Rotation paths and how fast each direction turns (degrees per step):
Each turn is a multiple of 5 degrees from 10 to 175, or 0.
Each row of a path follows its step; steps can be skipped.
Path 1:
step 0: [0.436,1.831,-0.460,-2.539,-2.271,0.962,-1.701,-1.006,2.569,0.368,-0.222,-0.041,0.154,0.769,1.114,2.099,-0.055,-1.405,0.171,0.236,-0.538,0.608,0.235,1.279,-2.143,-1.893,-0.132,-0.010,0.799,-0.247,1.660,1.414,-2.999,-0.966,0.613,0.302,0.728,0.879,-2.348,-0.528,0.196,-2.554,-2.011,-0.761]
step 4: [-0.030,-0.165,0.995,0.143,-2.378,1.486,-3.874,-1.947,0.663,-0.964,0.582,-1.525,0.008,-1.495,-1.702,0.562,-0.619,-0.437,0.553,1.244,0.471,-0.985,-0.954,1.257,1.084,3.054,-2.298,2.108,-2.356,-0.391,-2.082,0.642,-1.018,0.428,-0.072,1.523,-0.584,0.099,-0.729,-0.942,-0.237,-0.114,-0.798,-0.203]
step 5: [0.725,-3.511,-2.375,0.566,2.229,0.562,0.263,-1.408,-0.519,1.836,0.545,2.120,-0.513,-2.464,-0.558,-1.858,0.316,-0.839,0.026,-0.857,2.929,0.973,1.037,-0.523,1.123,0.819,0.881,-0.166,-1.803,-0.511,-0.582,-1.585,0.229,1.614,-1.586,1.128,0.934,-1.225,-0.364,-1.185,0.114,-1.108,-0.435,-1.487]
step 7: [2.617,1.737,0.321,0.888,-0.416,-1.109,0.287,-0.564,-0.597,-1.318,-0.641,-0.792,0.343,-0.596,0.412,-1.901,-1.112,0.792,1.059,-1.615,0.218,-0.454,-0.987,-3.161,1.094,0.880,1.025,1.960,-0.930,-1.828,-0.053,0.044,1.051,0.352,-0.529,0.253,-2.443,-1.763,0.131,-2.381,2.448,-0.446,1.429,-2.344]
step 10: [-0.013,1.517,1.243,-2.367,2.920,0.401,-0.089,-0.181,-0.495,-2.439,-0.843,-1.885,0.897,-0.468,-3.123,-1.075,-0.476,0.399,-0.163,0.042,-2.044,1.292,0.211,0.302,-1.065,-0.581,-0.205,2.474,-0.902,-0.558,0.138,0.877,0.186,-2.818,1.330,-1.407,0.535,0.267,0.318,0.262,2.249,1.006,-1.804,0.622]
step 11: [0.640,-0.232,-0.915,-0.901,1.296,-4.722,2.167,-0.615,-0.206,0.251,1.483,0.396,-1.260,-0.146,1.565,-0.562,1.048,-0.982,0.743,0.753,-1.261,1.107,-2.359,-1.230,1.430,2.071,1.344,-0.527,-0.740,2.740,-0.760,-0.808,-0.029,-2.150,0.653,-1.748,0.936,-0.593,0.416,0.541,0.570,0.317,0.082,-1.294]
step 12: [-1.399,-0.456,0.986,-0.924,-1.887,-0.034,0.370,0.565,0.737,0.329,-0.661,-0.015,0.591,0.081,-0.739,2.386,-0.564,-1.839,2.184,-1.140,-2.201,0.654,0.558,-0.213,-2.319,2.605,-3.081,-0.133,-1.787,0.475,0.657,-1.318,0.157,-2.106,0.693,0.752,1.773,3.238,1.054,0.670,-0.152,-0.401,0.364,0.707]
step 13: [2.871,-2.785,0.397,-0.481,0.924,0.624,0.212,0.689,-0.329,-1.363,-0.314,0.085,0.265,-2.205,1.621,1.025,0.870,0.133,-0.727,-0.501,-2.129,-0.745,-1.763,0.754,1.079,0.624,1.551,1.967,-0.641,-1.498,1.300,-1.830,-0.019,1.671,1.700,-0.549,1.998,1.620,1.086,0.139,-0.266,0.244,-2.469,-2.093]
step 15: [2.060,0.958,-1.070,0.057,-1.889,-0.577,1.970,-0.207,0.370,0.695,-0.951,0.314,1.937,0.488,3.922,1.375,1.531,1.316,0.144,-0.423,-0.257,0.248,0.456,-0.759,-1.930,0.316,1.462,-1.497,-1.517,-0.178,-0.629,-0.393,-0.121,0.635,-1.112,-0.329,1.233,2.064,-2.300,-2.129,1.571,-2.498,-0.373,-0.852]
step 17: [-0.207,0.328,-1.453,-1.686,-1.710,0.452,0.471,0.157,-0.708,-0.306,0.974,3.158,0.343,0.502,0.384,-3.256,1.164,0.339,-0.819,3.009,1.882,-1.894,-2.028,-0.332,-0.107,1.305,1.404,0.233,1.978,-1.714,0.918,-0.361,-0.729,0.524,-0.181,0.266,1.892,-0.132,-0.615,-0.727,-1.193,-1.649,0.079,-1.864]
Directions:
[-0.295,0.153,0.324,-0.034,-0.466,0.841,-0.304,0.270,-0.002,0.871,0.554,-0.429,-0.155,-0.137,0.222,-0.321,0.212,0.580,0.069,0.045,0.726,0.095,0.146,0.242,0.480,0.519,-0.434,-0.646,0.458,-0.751,-0.406,-0.471,0.298,0.027,-0.086,-0.165,0.066,-0.547,-0.676,-0.087,0.512,-0.027,-0.592,-0.459]
25
[0.325,-0.572,-0.374,0.133,0.371,-0.843,-0.556,0.964,0.128,0.075,0.116,-0.185,0.088,-0.363,0.389,0.014,0.173,0.582,-0.471,0.001,0.288,0.068,-0.535,-0.324,-0.355,0.630,0.734,0.009,0.499,0.257,0.320,-0.248,-0.430,0.674,-0.057,-0.085,0.105,0.019,-0.149,-0.122,0.616,-0.440,0.712,-0.560]
175
[-0.628,-0.475,0.319,0.000,0.592,-0.064,0.104,-0.182,0.153,0.685,-0.156,0.377,-0.551,0.754,0.266,-0.150,0.189,-0.946,-0.006,0.786,0.541,0.175,0.024,-0.406,-0.036,0.249,0.424,-0.104,0.386,0.204,-0.200,-0.161,0.362,-0.229,0.481,-0.003,0.424,-0.248,0.339,-0.860,-0.146,-0.802,0.064,0.516]
120
[-0.476,0.490,-0.071,-0.085,-0.382,0.514,0.065,0.135,-0.294,-0.356,0.110,0.126,0.450,-0.329,0.064,0.186,0.125,-0.157,-0.270,-0.149,0.653,0.040,0.115,-0.572,0.312,-0.134,0.882,-0.135,0.360,-0.244,1.149,0.710,-0.371,-1.077,-0.454,-0.631,-0.286,-0.221,-0.045,-0.525,-0.081,0.068,0.291,0.031]
40
[-0.759,0.249,0.401,-0.217,-0.354,-0.899,0.101,0.443,0.260,-0.041,0.519,0.447,0.213,-0.010,-0.388,-0.258,0.028,-0.556,0.630,-0.185,0.268,0.331,-0.343,-0.321,-0.198,-0.373,-0.209,0.062,-0.184,0.097,1.065,-0.306,0.422,0.901,0.148,0.102,-0.331,0.036,-0.252,-0.238,-0.090,0.252,-0.888,-0.443]
65
[0.810,0.194,-0.619,-0.026,0.672,0.684,-0.129,0.100,-0.104,0.114,-0.419,-0.145,0.137,-0.175,-0.018,-0.155,0.441,-0.792,-0.098,-0.360,0.151,1.136,0.432,-0.466,-0.901,-0.278,0.080,0.391,0.122,-0.563,-0.139,0.013,0.305,0.099,-0.175,-0.218,-0.133,0.562,-0.210,0.114,0.223,-0.332,-0.696,-0.353]
140
Path 2:
step 1: [1.076,0.044,1.088,-0.632,-0.798,0.658,1.692,1.945,-0.164,0.284,0.241,-0.918,1.633,2.838,-3.100,1.891,1.698,-0.736,0.235,-1.464,-1.030,-0.962,-0.160,-1.793,2.014,0.162,1.217,1.999,0.584,0.909,-0.187,-0.298,-1.015,0.090,-0.506,0.851,1.850,2.210,-1.138,0.831,0.394,-1.581,0.978,1.622]
step 3: [-2.603,1.341,1.171,-0.574,-2.092,-1.255,1.120,2.216,1.490,0.430,0.522,-2.347,-2.019,-0.722,-1.299,0.067,1.529,1.963,0.820,-1.698,-0.515,0.046,-0.518,-0.102,1.017,0.075,-1.760,0.309,0.247,1.609,-0.770,0.659,-0.812,-1.593,-1.292,-0.734,1.861,-0.953,0.547,1.114,-0.444,-1.708,1.020,-2.449]
step 7: [-0.784,0.311,0.000,0.279,-1.085,-0.381,-0.608,1.118,0.600,-0.735,-0.107,-1.056,-2.138,-0.436,-2.238,1.939,-1.345,1.393,-0.121,-0.453,0.653,-0.347,-0.544,0.759,0.389,-1.726,0.658,-1.478,-0.843,1.586,0.708,-1.296,-0.834,-2.087,0.035,-0.855,0.820,0.281,0.614,0.101,1.809,-4.886,1.494,-2.273]
step 8: [-0.441,1.420,1.352,0.811,-0.162,1.315,-0.676,1.721,1.102,0.324,-0.893,1.073,-1.889,1.238,-1.325,1.275,-0.796,1.368,1.043,-0.918,-2.524,1.385,1.299,0.104,1.270,-2.778,1.085,-1.681,-0.684,0.179,-0.058,0.649,-3.914,-0.660,0.303,0.551,0.300,-1.941,-1.352,-0.013,0.243,-1.450,-0.090,-1.679]
step 9: [2.525,0.092,0.242,-0.240,0.074,2.039,-0.129,0.567,2.493,-1.096,-0.673,1.262,-1.345,0.441,-0.153,-1.732,-1.469,1.435,1.792,-3.797,-2.657,1.458,-0.204,-0.081,-0.835,-1.728,-0.811,1.145,-0.076,-1.583,1.640,-1.206,-1.443,-1.170,-1.037,0.141,-0.469,0.104,0.305,0.233,0.872,-0.740,0.516,-1.291]
step 12: [-0.166,1.005,0.661,0.287,0.018,1.268,0.860,0.445,-0.197,-1.170,0.633,0.916,-0.473,3.529,-3.555,1.739,0.082,-0.718,0.224,-1.412,0.127,1.219,1.008,-0.741,-0.103,-2.567,1.679,-1.052,0.667,2.721,-1.060,-1.413,-3.274,-0.214,-0.634,-0.306,0.587,0.491,0.955,-1.176,0.097,0.132,0.530,0.400]
step 13: [1.976,1.005,0.284,-2.646,0.054,0.531,0.559,0.324,2.179,-0.660,1.454,0.597,-0.823,1.690,-0.651,0.434,0.387,0.321,0.180,-2.443,-2.620,1.753,1.525,-0.487,-1.585,-2.884,0.037,2.895,-0.310,2.064,-1.836,-0.976,0.039,-0.174,0.645,-1.028,0.874,-0.489,-0.228,-0.291,0.914,0.165,1.130,-1.095]
step 14: [-0.964,1.805,0.792,-1.296,-0.512,-0.111,1.993,-0.525,2.086,-1.809,2.251,-0.418,0.122,-1.047,-2.992,-1.926,0.493,2.187,-0.951,-2.025,-1.170,1.510,-0.759,-0.437,-0.595,-1.426,-0.565,1.597,-0.168,0.267,0.330,0.754,-0.423,1.587,0.290,0.226,2.706,0.137,1.243,1.367,-1.249,-0.556,1.248,-0.672]
step 15: [-1.459,2.733,1.415,0.925,0.672,0.078,1.930,-0.610,2.327,0.818,-0.531,-0.109,0.746,1.892,-1.650,-0.613,1.549,0.386,0.573,-2.502,0.838,-0.143,-1.108,0.138,1.023,-0.190,-0.343,0.616,-0.821,-0.743,-1.168,-1.374,-0.206,1.381,1.439,1.261,1.823,-0.190,-0.899,3.689,1.199,-0.223,1.926,0.450]
step 17: [0.913,0.226,-0.330,-2.237,-1.189,-1.160,0.903,2.221,0.932,1.756,-0.313,-0.042,-0.731,1.511,-2.339,0.078,1.463,-0.864,-0.219,-0.712,0.204,0.144,0.272,-0.074,-1.374,-0.518,1.419,2.683,0.654,2.057,-2.816,0.451,-0.407,-2.205,-1.217,-2.295,2.139,0.446,-1.264,1.637,1.223,-0.845,-0.320,-0.416]
Directions:
[-0.180,0.031,0.362,0.501,-0.229,0.350,0.702,-0.098,-0.075,-0.470,0.566,1.480,-0.441,-0.198,0.352,0.206,0.603,-0.098,-0.158,-0.091,0.188,-0.158,-0.032,-0.193,-0.294,-0.126,0.217,0.451,0.074,0.423,0.089,-0.264,0.018,0.159,0.375,0.758,0.017,0.696,0.046,-0.447,0.255,0.646,0.200,-0.661]
25
[-0.142,0.077,-0.051,0.291,-0.471,-0.052,0.385,-0.057,-0.814,-0.521,0.362,0.095,-0.077,-0.074,-0.803,-0.077,-0.229,0.151,0.159,-0.367,0.278,-0.116,-0.426,-0.079,-0.091,0.027,-0.451,-0.217,0.572,0.426,0.769,0.796,-0.344,-0.200,-0.663,-0.185,-0.215,0.317,1.294,0.059,-0.510,-0.361,-0.267,0.291]
160
[1.091,-0.426,-0.017,0.248,-0.246,0.305,0.316,-0.503,-0.152,0.039,0.111,-0.184,-0.002,-0.924,0.094,-0.012,-0.212,0.131,-0.521,-0.646,-0.088,-0.271,0.490,0.768,0.239,0.308,-0.004,0.305,-0.500,0.390,-0.466,0.234,-0.225,-0.082,-0.717,-0.009,0.923,-0.324,0.150,-0.201,0.590,0.423,-0.197,0.355]
95
[-0.451,-0.876,-0.640,0.286,0.488,-0.433,0.053,0.691,-0.354,-0.226,0.056,-0.238,0.081,-0.130,-0.236,0.596,-0.546,0.024,0.492,-0.091,-0.279,0.053,0.386,0.381,-0.338,0.537,0.836,0.231,0.217,1.283,-0.288,-0.235,-0.351,-0.023,0.581,-0.214,-0.078,0.421,-0.219,0.086,0.038,-0.166,0.013,0.110]
70
[-0.362,0.628,0.469,0.232,0.086,-0.236,0.876,0.274,0.216,0.310,0.114,-0.313,0.109,-0.987,0.626,-0.011,-0.655,0.516,0.740,-0.748,-0.136,0.493,0.197,0.110,0.129,0.097,0.359,0.150,0.164,-0.424,0.378,-0.086,-0.017,0.275,-0.273,0.153,-0.597,-0.419,-0.019,0.632,-0.396,0.611,0.212,-0.261]
65
[-0.134,0.707,-0.442,-0.264,0.173,-0.145,0.733,1.189,0.041,0.435,0.705,-0.602,0.267,0.029,-0.055,0.184,0.513,-0.221,0.277,0.118,0.312,-0.294,-0.586,-0.192,-0.146,0.298,-0.557,0.363,-0.169,-0.055,-0.516,0.334,0.248,-0.227,0.425,0.321,0.829,-0.060,0.283,-0.230,0.048,0.529,0.052,0.598]
25
[0.588,-0.462,0.774,0.817,0.832,0.789,0.177,0.391,-0.337,-0.317,-0.384,-0.043,-0.027,0.821,0.216,0.449,-0.026,-0.118,0.673,-0.206,-0.235,-0.084,0.288,-0.277,0.089,-0.171,-0.349,-0.455,0.796,-0.468,-0.380,0.243,-0.032,0.375,-0.085,-0.119,0.046,-0.040,0.086,-0.057,0.319,0.367,0.442,0.602]
100
[0.559,-0.332,-0.189,-0.005,0.216,-0.201,-0.351,-0.083,0.397,0.200,0.443,0.176,0.117,-0.013,-0.309,0.087,-0.039,-0.143,-0.385,-0.497,-0.846,-0.090,0.212,-0.298,-0.132,0.649,0.278,0.508,0.000,-0.969,1.133,0.542,0.061,0.600,0.852,-0.102,0.501,0.588,0.202,0.270,-0.306,0.040,0.114,0.185]
80
